In the table below, every row is followed by its label. The labels come from one hidden rule.
[ -2  -9  54  18 -30   3  14  52  10  49  37  18  15  22  30  34  12 -44  19   4   8  -7   2  19   3  36 -46  15] 2
[  14  -25 -101   14   43 -125   -9    1  -82  -11    8  -83   -6   72   29  -64  102   66    8   21   -3  -20  -23
   40   -2   32  -18    8] 1
[ 26 -14  87   5  57 -10  -2  25 -17  25  29  74 -29  34  66 -12   9  37  20   3 -17 -30  31  22  -6  61 -35   6] 2
[  19  -48  -95  -16  -12   36   25  -22  -28  -14   -7  -63  -20    0  -12   42   38   -9  -28  -14   19   -3  -33
  -35   -8   58 -127   17] 0
[  16  -48 -127 -105  -66    8   44  -14 -127 -112   82 -127  -32   63   11   70   12  -27  -40  -44   22   41 -108
  -12  -37   60 -127   94] 2
[-10   7 -44 -21 -15 -15  17 -11  74   6  -7 -31   8   4 -38  -3  63 -11 -19  10   7  12 -29 -17  -5  -9 -45   7] 2
[  24  -86 -127 -104  -89  -50   35   15 -127   47  104  -42  -13  118   61   43   48   43   29  -29   16   -6  -50
   19  -26    6  -84   50] 2
[  17   -8   42  -77   79  -50  -30   69 -105   85    9   57  -34  -13   32  -43   69   52   27   30  -30  -16   58
   49    8   59  127   -7] 1
[-10   7 -27  70 -51 127  15  -7  60 -46 -46 -71 -17 -23   1 -26 -37 -21 -33 -16  27  20 -40 -17 -11 -73 -18  -3] 1
[  3  -9 -49 -85   1 -28  -2  -7  -1 -94  28 -70  17   8  -3   5 -15 -56 -55  -5  19   0 -19 -15  -7 -42 -58 -12] 3
[  19  -27   73  -35   47 -127  -14   58   -6  127   -7   41  -10  -22   42  -35   88  127   24   29  -32  -49   14
   67   34  121   63    3] 1
[ 30 -43  -9 -40 -18  17 -19  23 -72  92   6  60  25  11  24 -23 105  61  35  -8  -9 -26  29  21   1  72 -64   0] 0
[ 13   0  -3  25 -15  11  -8  45 -15  45 -18  42 -23 -20  39 -32 112   6  25  10 -25  -7   6  40  -7   8  39  -1] 0
[  7  -2  75  95 114 -98 -21  10 -26  61 -56 127  28 -45  -1 -73  56   5  16  31 -21 -26  54  29  12  -6 127 -18] 1
[  4   2 -88 -10 -21 -46  -5  58 -66 -35  21 -31  -2  39 -12 -36  42  29  13 -20  13 -19   9  20  -3  62 -16  14] 2
[  26  -22   36  -92   64 -109    2   55   -5   76   -4   83  -16   18   65  -26   90   89   71   29  -36  -43   23
   70   25   71   13   19] 1
[  20   22  -65  -66  -73   18   25  -11  -60  -32   75 -117   -4   46  -43   66   -5    1   -4  -41   22    8  -53
  -36  -29   14 -121   76] 2
[  8  16  66  60  24 -28  -5  10  27  23   5 107  13   6 -17  -5  32  26  -5   3  -8   7   5 -28  -2 -40  44  -1] 2
[  1 -15  -2  25  84  47  -3  23  -8  31 -21  42  10 -52  50  -8  18   9  31 -10  -5   5 -12   6  -9  30  22 -42] 1
[  20  -38  -83 -123  -31  -16  -14    4 -109   -6   43  -33   -2  127   16   14   73   38    8  -25    7  -18  -24
   28  -12   32 -108   56] 2
[ 12  18  55  25  33 -46 -11  27 -49  60  -9  83  -7   1  79 -17 -14  34  24  12   9 -17  16  11  12  29 -54 -34] 1
[ 14 -47  -1 -93  18 -23  -5  -9  -4  72  10 -55 -18  37  11 -15  50  14  -8 -29  -5  -5 -49  -1   9  30 -98  28] 1
[  -4    0   43   46   15   70   20  -29   90 -127  -43   15   43   -3  -12   13  -54  -32  -21  -10  -24   27    8
  -43   -8  -26   36  -13] 1
[-24 -21 -53  -6 -72  55  16 -30  54  -3  18 -31 -18  21  10   4   3   2 -25  -9   7  25 -61   0 -26  -2 -42  66] 1
[   4   15   34   11   -6    2    9   -1 -110  -18   -1   24    4   62  -25   -4  -27   43   -8   12   -4    9  -20
   -5  -14   13   -6    7] 2
[-12  -2  52  62  44  -5  -6 -19 114  63 -21  71  23 -11 -33 -16 -45 -20 -15   7   2  -1  32 -16  -9  -7  -4 -10] 2
[-11  11 -26 -45 -21  54   8  -4  23 -85 -22 -49   1  16  -3  21  30  30 -12 -36  16  21  -8 -42   3 -43 -99  35] 1
[ -13  -14   30  -62   84 -110  -19   44  -31   70  -31   91   -9   29   38  -29  -11   77   17   34   -5  -29   18
    6  -10   36   50  -17] 1
[ -25   33  -43  106 -127  110   40  -66  127 -127   -1 -127   22   11 -112  100  -84  -85  -66  -36   42   52  -29
  -86  -43  -49  -99   33] 1
[  11  -62 -127 -107 -106   44   26   28 -127   28  104 -108  -28   66   12   75   79   21  -62  -21   24   36  -65
   -9  -28   -5 -127   79] 2
[-39   7 -29 111  33  51   2   9 110  57   3 107  -4 -28 -13 -29  -8 -13   8  19  -5   0 -23  -6  -8  -7  32 -40] 1
[  21  -10   47  -23  -11   49    3   22 -127   36   56   40  -14   46   51    3   13   37   11   -9    9  -22    1
   25   12    8   21   22] 1
[ 19 -10  58 -33  51 -32  -1  32 -78 124  15  -2  -5   0 -20 -15 127  32  19  43 -13 -31  60  35  13   6  32 -34] 1
[ -13   19  -61   28 -116  127   24  -66  103 -127   42  -82   -2    0  -72   -6  -72  -35  -71  -44   35   38  -39
  -42  -18  -54  -25   -9] 2
[ 11  14  39  69  27  12 -20 -64 127 -46 -36  94  30 -87 -58  -9 -21 -63  -3   8 -10  21 -18 -56  25 -41  99 -64] 1
[  5  22 110 -12  60 -15 -17  -4  55  75 -71  63   4   5  13 -56  33 -31  30  36 -27 -22  56   4  27  46 127 -25] 1
[  26  -22  -78  -76  -41 -118   17   -1 -127   -3   39  -60  -52   44   59   63   52  100  -21  -15   -5   -6  -41
   29  -21   25 -127   26] 2
[ 20   5   5 -83 -38 -67 -16  66 -77  22  45  51  -1   0  24  17  13  69  11  -4   4 -28   3  16  22  19   8  42] 2
[ -8  12  -8  44 -21  98  14 -38 -11 -39   3 -55 -16 -14 -22  65 -87 -18  -6   9  28  15 -55 -33 -14  24 -20  -7] 1
[ -8 -25  30  26  34  10   8  -7 -16 -40  16 -42   1 -22  43 -10 -28 -17 -12  -9  34  -6   8  38   5  14 -29  23] 0
[  0  -5 -23 100 -79 -93   5  -8 -67   4  53 -65  -1 -30   0 -20 -38  42   0 -14  -6   2  33   6   0  11  17 -32] 3
[  11   26   85   62   34  -65  -40  -12   73  -42  -36   96   17  -45    9   -6 -102  -24    1   18  -13   12   38
    5   15  -26   52  -17] 2
[ -3 -21  16  81  -7   6   6 -13  92 -16 -23  20   9 -29 -38   6 -55  -8 -28 -20  -9   7  11 -17  25  -6  65 -12] 1
[ -19   30  106   28   29    4  -15  -11  127    1  -67   70   14 -127  -42  -51 -102  -34   17   20  -19   -6   90
    1   13  -56  127 -120] 1
[ 13 -18 -39 -22 -55 -56   3  20  28  11 -20 -16  19 -28 -31 -12  58  28  -6   9   4 -10 -24   2  -5 -17 -27  49] 1
[ 19   1 127  85  88 -13 -11  16  12  85  -4 103 -18  -3  -3  -7  57 -11  21  17 -30 -15   4  17  35  18  65 -41] 1
[ -8 -12 -19  55  25  36   8  17 -52 -45 -10 -10  -3  12  37  38  31   2   1 -14  -3  17 -25 -23 -18 -10 -28  22] 1
[ -20   26  -51   70  -70  112   33  -42  109 -110   21  -13   10   -1    0   17  -30  -69  -26  -37   24   36   -9
  -22  -27  -62 -105   53] 2
[-16  21  27 -55  14 -19   4  -7  34  50 -31  36  -1  22  38 -14 -33  11 -18   7   8  -2  30 -33   9  -6  78   1] 2
[-23   8 -13  59  46  64   8  36  -4  -9 -16  15  -4   0 -17 -13  62 -80  24 -24  -1   8  -3 -16   9  -8 -63  -2] 1
[ -14    6  -35   22   -5   17  -11  -18   60  -73   41  -86   -1  -43   10   14    0  -29  -12    3    6  -12  -21
   13    1    6 -112   27] 1
[ -15   -9 -108  -63 -127   81   28  -30   63 -123    3 -117   18    6  -22   97  -93  -30   -1  -26   17   21  -39
  -62  -35  -12 -127   51] 1
[  23  -55 -116 -123  -96   29   14  -20 -127   56    1  -33  -49   90   18   58   13   28  -24  -50   22    8  -87
    9  -42   19 -127   76] 1
[  19  -19 -108  -89  -35   50   17   17 -109   44   56  -82  -45  100   55   40  110   94   -5   -6   13   11  -11
  -15  -27  -10 -127   83] 2
[  17  -10  -45  -25  -33   15   21  -48   -6   -6   31 -103  -27   83   31   13    4   -4  -27  -21    7   -6  -51
   12  -30   -1  -52   51] 1
[ -7   0  93 -39  63 -18 -14  20 -64  81 -30   3  13 -58 -50  13  37  36  27  15  -3  -7  12  -6  20 -28  61 -68] 1
[ -12   16 -102   76  -24  107    6  -67   36 -127  -41  -41   32    9  -80   61  -27  -49  -48  -37   21   21   10
   -5  -15  -74  -32   14] 1
[ 11  10 -26 -51 -20  -9  18  63 -83  85 -15   3  -3  16  29  -4 -12 -21  12  -6  -3   9   8  20   1 -15 -33 -44] 2
[ -1  -5  31 -14 105 -89 -11  -1  34  47 -13  40   3   5   8 -57  -5   1  25  20  -3  -6  96  29  15  67  94 -38] 1
[   2  -21 -127   12  -59  -67   13   10  -53  -12   50  -57  -10   28  -18   52   28   50  -27  -53   33    6  -62
  -36  -26    8  -51   33] 3
[ -3  33 -34  39  98 -53  12  12 119   5 -39  71  41 -46 -43 -22  -2 -48  -6  38 -10 -28  24  -4   2  -7  54 -38] 1
[  10  -20  -40  -36  -70   40   47  -23   19  -49   41 -127   19   39  -17   71   34  -38  -14  -14   12    2  -42
  -31  -32    7  -47   55] 2
[ 18   2  89  66  59 -83 -12  75 -67 127 -36 117  38 -55  29 -57   9  95  27  36 -54 -24  87   9  22  47 109 -53] 1
[  17  -24  -66   31  -54   59   27    3   50  -69   57  -71  -28   26  -32   26   29   19   -9  -35   40   20  -46
   -6  -15  -41 -127   20] 2
[  12  -40  -37  -55   -3    3   23    5    6    1   16  -25  -26   18   46   24   29    9  -17  -17    9    2  -24
   17   -5   33 -117   72] 2
[-11 -14 -66 -71  17  79  20  17 -14   5  40 -50 -18  68  11   5  41  12 -20 -13  -6  16  24  -5 -10 -49 -83  -1] 2
[   8  -38 -127 -101  -35   38   19  -32  -58    4  101  -36  -38   63   25  101   21   41  -11  -33   -4  -10  -40
   10  -20   -3  -76   69] 1
[-11  -8  54 -41 -55  32  -9   3  23  74 -32 -57  15  16 -13  18  62 -15  18  24   8   4 -40  -1 -15  -7  66 -22] 1
[ -2 -12  68  16  14 -24  -6  41   2  54 -19  -4  -7 -47 -38  -5 -22 -40 -25   3  -3 -20  34 -12  -3  20 127 -22] 1
[-31  31  48  80 -23   7   4 -22  16 -81  11  73  14  19   5  33 -62 -93   9  -1   5  -1  36  -8   2  22  48 -17] 1
[ -54   31  -92   64  -87  127   36  -82  127 -127   22 -127   38   13  -91   71 -110 -127  -68  -48   28   44  -45
 -110  -26 -121  -20   18] 2
[ -17   23  -47   72  -34   45   19  -57   25 -127    8  -58   24    8  -29   53  -15 -119  -14  -20   24   33    6
  -38   -8  -26  -28  -42] 1
[ 16 -15 -18   4  51 -59  -1   3  -7  64 -38 -35 -11  15  20 -25  -3 -20 -18 -10   1   5   5  26   9   7  57  -5] 2
[ 19 -16  20 -89  13 -35  -8  10  -3  54  25 -29 -17   2  55  -6   1 -34  36  -4   1   8 -35  51  -7  33   5  19] 3
[ -8 -13 -16  51  -5  -9  -9  31 -23 -59 -26  13  -3  12 -24 -18  13 -31   3   2  -3  15   7  32   8   5  60   4] 2
[ -19   24  -71   33  -46   63   41  -84   65 -127   47  -22   36  -87  -40   59  -46  -32  -23  -16   28   58  -40
  -47  -45  -52  -35   34] 2
[ 13   1 -89  10 -35   4  12 -29 -31 -43  25 -21  30  13 -19 -27 -58 -59   9 -28  25 -10 -21 -55 -24   4 -13  -5] 2
Which column or columns does the hidden rule look at? Columns are counted from 0, in order:
5 10 21
Here are more rows. What is the label of each one?
[  12  -33 -116  -13  -67  -59   28   10  -52  -34   63 -105  -58   66    7   36   35   76   26  -43   37   26  -54
   -7  -20   19  -76   79] -> 3
[ 10  21  10  -4   4 -41 -27   0 -76  31 -22  41  21 -10  17 -42  41  25  33   5   3 -29  40   9 -20  -4  70  14] -> 1
[ 28 -40  63  -8 -38 -69  -9  26  19  61  24  13  -4  85  30   7   4 -26 -29  10   9   9 -13  14   0  46 -74  19] -> 3
[-13  28  -2  47  31 -45 -14  10  24 -46 -14   8   6 -30  29 -63 -51 -12  21   1 -29 -17  94  -5  14 -24 100   8] -> 1
[ 14   6  28 -27  -3 -57 -18  38 -27 127  60  -2 -20  25  56 -23  47  21  10  26 -26 -26  54  40   1  84 -63 -42] -> 2
[-27  -3 -58  22 -14  53   4 -14 -13  64 -18  -9  17 -31 -18  -8 -64 -37 -29 -15  10  24  -6   0   1 -19  79   3] -> 1
[ -35   35  -28    1  -40  119   25  -53   78 -127   26  -80   40  -41 -100   28 -108 -127  -56  -37   29   32  -48
  -14  -49  -78  -61   62] -> 2
[ -23   40  -58   88  -57  127   -6  -17   78 -127   36  -64   42  -41   -2   66  -79  -72  -59  -14   10   37  -76
  -69  -32  -40  -59  -47] -> 2
[  23   -4   41 -127  100 -127  -39  102 -103  127   -1  127  -16  -26  127 -113  127  110   68   48  -26  -51   -3
   74   31   81  127    0] -> 1
[   7  -27  -71    9  -58  112   47  -17  -26  -25   67  -97  -10   49  -23   36  -16  -15  -35  -10   49    0  -39
  -31  -27  -25 -127   55] -> 2
[ -2  20  10  18  30 -12  17   9  17 -39 -10  14   4 -56   5 -26  20  33 -20  10  18   3 -11 -15  22 -16  52  15] -> 2
[ -6   9 -41  25 -30  40  -4   5  21  -2 -24 -46  -1  53   0  62  41  12   1 -19  12  16  -6 -21  -7  70 -13  36] -> 1
[ -5  25 103  26  78 -52 -20  65 -34   0 -67 110   9 -67 -32 -19  15 -32  30  33 -16 -13  84   9  23  45 127  -7] -> 1
[-10  -6  73 -16  49 -31 -37  44  58  21 -41  86  26  -1  19 -55   6 -25   8  34 -22  15  31  32  33 -33  13 -29] -> 2
[ -12    6   20   52   65 -126  -30   43   18  125  -53   64  -13  -19   16  -10   48   36   39   24  -32  -26   65
   11   21   48   -8  -23] -> 1
[-11 -24  32 -28 -30  77  13 -30 -30   1  37  -1   9 -46 -17  11  42 -24 -16 -13  12   3 -19 -11  -8   2 -74  40] -> 2
[  37  -63  -63 -119  -73  -35   24   56 -126   44   69   12  -65   82   79   23   64   75  -25   -2    0  -19  -35
   22  -39   24  -27   97] -> 2
[ -5  17 109  38  73 -33  -7 -17  19 -41 -38  35  16 -69  27  -9  41   8  -5   5  -9   8  32  13   5   4  -9 -18] -> 2
[ -4   4 -48 -32 -27 -16  -8 -14 115 -15  10 -46   2   7 -17  33 -22 -21 -22 -16   7  28 -11   0 -19  -4  43  17] -> 2
[-18  -5  95  88  21 -32 -12 -26  30 -83 -46 -19   3 -49  16   9 -96 -18   8  13  -9  14   7 -14  19 -20  11 -28] -> 2
[ -11   -2  -96   18    0   80   -1  -59   71 -119  -13  -89   33  -17   -4   -8  -43  -17  -20   18   19    3  -27
    3  -35  -79   11  -67] -> 1
[  4 -25 -49 -22 -10  57  -3  -2  56  25  50 -47  15  15  42  22  -7  14   8  -6  -3  16 -16 -12  13  17  10  19] -> 2
[  9  25  83  19  81  -9   0  28 109  37 -21  59   9 -47  15 -17  16  -5  33  23 -14 -18  -5  55  24 -20 102 -39] -> 1
[ -30   41   11  127   28  103  -11  -42   86  -50  -53  127   30 -113  -27    7  -82  -80  -13   -3   -8    7   67
   -2   29  -67  127  -63] -> 1
